In the rows, zero is written as 100.
Where one turn sends some rows of the set: a few examples, then the rows asked
Q_225: [116 91 102 103 119 94 79 90 134 110 86 123 114 119 102 131 81 97 84 91 105]
Q_480: [102 114 131 93 154 93 112 90 76 92 100 111 87 119 92 116 114 109 110 108 87]
Q_162: [81 126 107 115 140 111 94 85 74 96 106 124 98 118 109 114 107 118 116 111 84]
Q_905: [86 119 100 119 133 119 95 86 66 98 100 123 96 125 119 122 102 122 109 123 94]
Q_880: [94 94 89 111 117 116 101 92 51 106 89 102 100 121 134 112 114 99 111 132 106]
Q_530: [123 77 94 103 109 99 81 92 123 114 79 116 114 122 114 132 82 91 81 102 116]
Q_898: [92 106 107 93 132 84 95 104 86 83 101 83 104 95 108 93 129 90 120 99 91]
Q_421: [87 98 98 99 126 100 101 91 62 105 98 93 105 106 118 93 130 82 127 111 91]
Q_339: [101 109 96 117 123 113 93 102 72 82 89 107 94 123 131 131 98 128 92 132 113]
Q_698: [107 93 122 84 142 87 117 94 65 100 92 91 91 113 102 103 128 86 114 112 95]
Q_662: [79 123 109 107 141 102 96 86 77 97 108 115 100 110 103 103 117 104 125 102 79]
Q_42: [94 123 106 117 135 108 90 99 85 78 99 116 94 120 116 129 97 135 97 119 100]
Q_208: [120 85 98 105 114 98 80 91 128 112 82 122 113 122 109 134 80 97 80 98 111]
Q_645: [92 92 91 103 118 107 102 92 53 107 91 93 103 112 129 101 125 86 120 123 101]
Q_417: [115 90 105 100 121 89 79 90 137 110 88 120 115 114 98 124 87 90 90 84 101]
Q_563: [116 70 92 94 112 99 84 85 123 120 83 96 114 102 111 114 91 74 91 91 110]
Q_484: [111 90 99 106 122 108 80 81 132 113 89 119 109 112 104 130 74 100 84 91 105]
Q_401: [89 129 113 110 142 97 90 99 94 76 106 112 97 110 103 117 105 126 107 104 89]
Q_17: [121 71 95 95 108 89 83 94 123 116 79 104 118 113 111 119 95 75 89 94 112]
Q_561: [104 85 91 100 113 99 98 108 64 90 84 78 102 108 135 107 122 92 105 126 115]
Q_241: [118 76 99 93 113 85 82 93 129 114 83 105 118 109 104 115 96 74 93 87 107]
Q_283: [118 74 90 103 110 110 83 84 120 118 80 107 110 114 118 129 78 90 81 102 117]
Q_853: [113 94 114 99 135 107 115 93 55 99 85 106 85 131 117 129 108 111 96 134 109]
Q_773: [82 111 105 100 135 98 98 89 72 100 104 103 104 104 107 93 127 89 129 102 82]
Q_868: [118 69 89 98 108 105 84 86 119 120 79 99 113 108 117 121 86 79 86 99 116]
Q_30: [111 77 98 93 118 96 84 84 130 117 87 100 114 100 103 112 91 75 95 83 103]
Q_889: [88 122 114 101 142 87 92 100 95 78 106 100 101 100 99 102 119 108 117 96 85]
Q_144: [109 86 102 96 124 96 81 82 136 114 91 108 113 102 98 115 87 84 94 80 99]
Q_532: [123 71 93 99 106 95 82 94 120 116 77 108 116 118 115 126 89 82 84 100 116]
Q_483: [114 85 112 93 131 102 118 96 52 101 82 95 88 125 119 119 117 97 101 132 110]
Q_776: [99 91 98 93 120 89 98 107 73 88 92 75 104 98 122 95 131 84 116 112 103]
Q_885: [109 106 121 103 144 107 113 91 63 95 90 115 84 132 109 131 103 120 97 128 103]
Q_175: [103 105 128 87 150 87 115 92 73 95 98 101 90 114 93 106 124 95 115 106 88]
Q_170: [115 82 94 107 116 111 82 82 125 115 83 115 109 115 113 133 74 99 80 99 112]
Q_790: [111 85 116 86 135 94 119 96 56 102 86 89 90 117 112 109 125 87 109 123 104]
Q_228: [104 114 127 100 152 101 112 89 72 92 96 117 84 127 98 126 105 120 102 117 93]
Q_333: [109 92 102 101 125 102 80 81 137 113 92 116 111 107 98 123 79 94 89 84 100]
Q_937: [92 106 93 117 123 121 98 88 56 102 93 115 97 126 131 121 105 114 107 132 103]
Q_713: [105 93 90 110 114 109 96 106 64 88 84 91 98 118 138 121 108 111 96 135 119]
Q_524: [116 85 104 95 119 85 80 92 134 112 87 112 117 110 98 118 93 81 93 83 101]

Q_773 moves to Q_421
Q_484 moves to Q_333
And these:
Q_175 moves to Q_698
Q_530 moves to Q_208
Q_561 moves to Q_713

Where one turn sends some rows of the set: a few examples, then the rows asked
Q_237: [100 111 74 86 119 96 86 92 120 90 91 102 91 102 108 95 126 92 127 106 84 108 110 100 57]
Q_286: [105 96 85 112 93 86 59 125 101 108 110 106 77 102 108 86 97 101 92 105 103 112 93 123 105]
Q_839: [95 102 102 85 103 84 91 78 109 90 90 81 105 136 88 120 108 81 91 93 101 93 114 69 93]
Q_215: [100 108 101 115 113 84 98 103 119 102 113 83 62 76 107 102 118 95 121 98 107 81 89 116 102]
Q_432: [89 92 104 87 101 83 75 69 129 102 93 88 92 116 83 106 104 105 90 80 113 85 125 103 116]
Q_953: [88 95 81 86 127 100 94 75 105 82 97 92 90 109 96 111 106 82 111 92 82 87 117 86 56]
Q_881: [93 87 121 125 107 92 102 101 114 67 95 132 88 106 85 95 73 115 104 89 103 97 99 100 80]
Q_410: [100 83 124 129 100 84 112 111 126 75 102 126 92 99 92 101 90 120 111 94 99 109 97 97 82]
Q_8: [97 96 90 103 134 88 81 95 101 86 92 82 61 83 79 110 97 102 101 73 110 78 114 106 104]
Q_804: [86 76 92 95 117 94 96 67 128 99 105 90 83 91 97 113 105 99 108 80 86 77 124 106 74]
Q_791: [129 88 98 102 102 115 85 123 94 97 84 85 104 98 120 100 84 120 106 98 124 86 127 70 82]
Q_607: [102 95 111 124 100 88 114 117 119 81 96 135 92 120 86 108 99 121 113 100 99 120 102 94 78]
Q_139: [121 74 91 110 88 89 98 134 122 112 73 94 115 115 103 88 109 99 120 93 120 101 134 99 87]
Q_649: [85 85 105 110 108 108 97 113 91 87 100 98 106 118 101 81 85 72 121 95 133 67 125 104 92]
Q_189: [103 93 84 107 98 84 67 133 84 83 110 97 90 109 108 97 96 79 97 114 90 109 82 88 95]
Q_348: [104 64 108 118 80 92 106 115 121 106 93 89 113 107 111 86 91 85 120 97 119 63 117 99 92]
Q_613: [105 96 96 108 97 118 85 120 102 101 111 112 97 110 128 117 93 108 131 108 128 73 128 95 113]
Q_518: [102 122 105 86 99 82 83 94 118 85 94 84 106 117 109 90 124 78 112 114 103 111 93 78 87]
Q_944: [95 98 107 120 108 96 104 106 106 74 90 141 88 126 79 102 83 117 106 95 104 108 104 97 75]
Q_890: [95 113 108 89 97 81 67 86 137 95 96 90 94 96 104 77 120 104 110 101 115 103 102 113 110]
Q_16: [102 95 88 102 114 105 89 132 92 93 81 102 110 126 94 84 103 86 121 91 134 104 141 103 87]
Q_620: [115 93 108 108 112 117 88 123 94 101 106 92 99 100 126 121 88 109 113 89 131 95 140 88 100]
Q_936: [100 73 86 113 92 87 78 114 100 119 118 94 74 113 87 106 94 114 74 90 104 96 108 110 111]
Q_675: [97 69 86 108 99 85 87 122 83 94 118 86 87 119 87 117 93 92 80 100 90 93 99 76 100]
Q_961: [97 91 83 95 109 89 88 83 143 107 100 100 84 86 109 98 125 109 124 94 88 98 117 120 75]
Q_697: [121 116 78 110 98 80 100 109 116 108 86 94 74 110 110 118 122 85 122 111 89 90 82 91 81]
Q_673: [118 103 67 98 118 85 83 101 97 92 64 93 73 117 82 126 101 92 101 85 92 86 107 82 83]
Q_361: [118 91 86 103 87 117 80 120 103 97 89 104 102 108 123 96 89 120 124 116 121 64 113 77 95]

Q_215 moves to Q_697
Q_953 moves to Q_804
Q_361 moves to Q_791
And these:
Q_890 moves to Q_518
Q_675 moves to Q_936
Q_649 moves to Q_348
Q_410 moves to Q_607

Where one turn sends some rows of the set: a few examples, then the rows asked
Q_151: [106 102 87 115 88 101 89 99 113 84 105 125]
Q_567: [77 83 91 101 99 78 78 92 107 82 100 94]
Q_397: [86 81 116 114 119 102 120 120 112 120 102 82]
Q_56: [95 123 119 109 99 102 111 96 72 103 106 120]
Q_882: [64 73 116 106 102 89 110 104 96 113 97 88]
Q_985: [108 129 101 100 132 89 110 92 87 109 105 90]
Q_909: [124 97 88 93 93 97 77 105 105 111 82 111]
Q_553: [91 89 117 115 118 113 111 109 116 129 106 79]
Q_408: [97 107 94 105 112 108 66 93 125 92 107 86]
Q_232: [107 75 126 119 86 100 105 100 101 115 117 105]
Q_447: [85 102 99 103 110 103 67 103 121 81 104 87]
Q_90: [79 106 93 96 115 70 115 95 78 96 93 100]
Q_573: [104 122 105 95 128 76 107 97 81 97 106 88]
Q_632: [111 86 123 94 88 109 83 107 94 132 87 97]
Q_71: [107 117 103 91 101 108 100 111 82 124 76 114]

Q_909 moves to Q_632
Q_232 moves to Q_56
And these:
Q_882 moves to Q_90
Q_985 moves to Q_408
Q_397 moves to Q_573

Where one turn sends some rows of the set: a few examples, then the rows asked
Q_557: [91 118 97 122 97 132 127 93 101 89 76 73 90 113]
Q_687: [119 129 129 96 77 128 131 85 99 80 113 101 93 135]
Q_233: [126 114 116 91 78 122 119 104 125 68 96 90 85 105]
Q_546: [105 96 137 131 84 126 106 103 115 72 93 122 100 113]
Q_537: [106 126 133 94 75 115 124 77 84 89 111 107 87 134]
Q_570: [91 100 102 91 85 141 95 92 89 97 68 116 93 111]
Q_211: [110 113 109 116 74 87 98 81 89 103 98 114 102 93]
Q_988: [101 97 121 93 76 99 135 86 98 108 82 89 125 125]
Q_177: [87 111 87 112 89 131 110 101 99 88 71 81 93 119]
Q_245: [95 119 132 92 72 99 117 77 80 95 103 107 78 121]
Q_603: [113 97 142 114 113 118 122 83 121 109 101 112 92 139]
Q_765: [117 128 121 123 82 110 100 67 92 100 112 118 104 116]
Q_368: [102 102 141 109 104 114 90 72 131 91 84 91 80 114]
Q_227: [111 82 111 106 97 95 126 112 126 107 83 92 101 122]
Q_709: [138 128 111 111 90 120 105 73 120 95 109 97 109 111]
Q_347: [105 108 109 106 92 128 112 105 109 122 79 62 87 108]
Q_126: [121 97 132 110 114 115 129 89 133 107 96 94 96 134]
Q_296: [99 102 103 101 79 120 110 112 95 124 74 74 95 108]
Q_466: [101 104 133 118 83 150 107 102 82 116 92 117 88 110]
Q_312: [94 119 113 121 104 139 138 81 98 93 81 77 87 103]
Q_380: [98 83 136 116 97 103 108 97 102 109 93 131 91 132]
Q_93: [118 110 102 109 76 87 100 86 103 100 93 100 104 84]
Q_685: [96 101 119 91 92 149 106 79 86 101 72 121 91 102]
Q_202: [102 77 114 109 91 90 118 114 115 108 83 108 100 120]
Q_999: [110 115 121 114 102 140 114 96 115 118 86 66 80 108]
Q_798: [88 104 89 101 84 135 97 100 94 92 68 98 94 119]
Q_238: [131 113 101 105 81 97 104 87 117 97 93 92 107 86]
Q_605: [108 113 140 122 96 156 108 95 95 114 96 106 82 110]
Q_399: [102 94 121 108 70 109 136 100 95 93 87 107 128 123]
Q_128: [94 98 107 103 72 124 108 115 82 125 79 94 97 109]
Q_794: [110 120 118 122 77 97 96 73 85 103 107 120 103 105]
Q_731: [98 107 129 100 101 150 123 72 88 101 78 112 88 96]
Q_580: [119 91 120 106 108 105 130 101 134 107 89 86 100 128]
Q_610: [137 121 104 106 87 111 105 80 125 95 99 90 109 97]
Q_779: [112 116 135 121 104 152 111 94 109 114 93 84 78 109]
Q_251: [95 100 120 111 72 136 106 112 76 120 85 113 96 109]
Q_750: [101 103 134 93 102 102 102 65 124 106 79 77 91 120]
Q_43: [98 115 125 112 106 145 136 72 93 98 81 95 87 97]
Q_180: [105 91 143 117 106 115 114 86 109 109 99 126 89 137]
Q_219: [128 131 119 119 88 121 104 68 106 98 114 109 107 119]
Q_87: [100 101 126 87 90 96 121 70 110 112 80 76 110 124]
Q_26: [128 124 121 94 78 131 128 97 118 73 107 95 92 123]
Q_3: [104 93 128 125 73 121 124 108 103 79 92 121 118 117]
Q_131: [103 104 119 87 73 92 105 96 105 83 88 97 70 92]
Q_637: [117 106 115 88 75 106 110 105 119 74 89 92 75 93]
Q_460: [94 110 127 89 72 90 107 84 87 92 92 104 71 104]
Q_625: [96 77 123 113 90 92 112 109 104 107 85 123 95 123]
Q_648: [105 100 142 126 97 124 90 87 126 77 89 110 84 113]

Q_466 moves to Q_251
Q_380 moves to Q_625
And these:
Q_245 moves to Q_460
Q_43 moves to Q_731
Q_546 moves to Q_3
Q_219 moves to Q_765

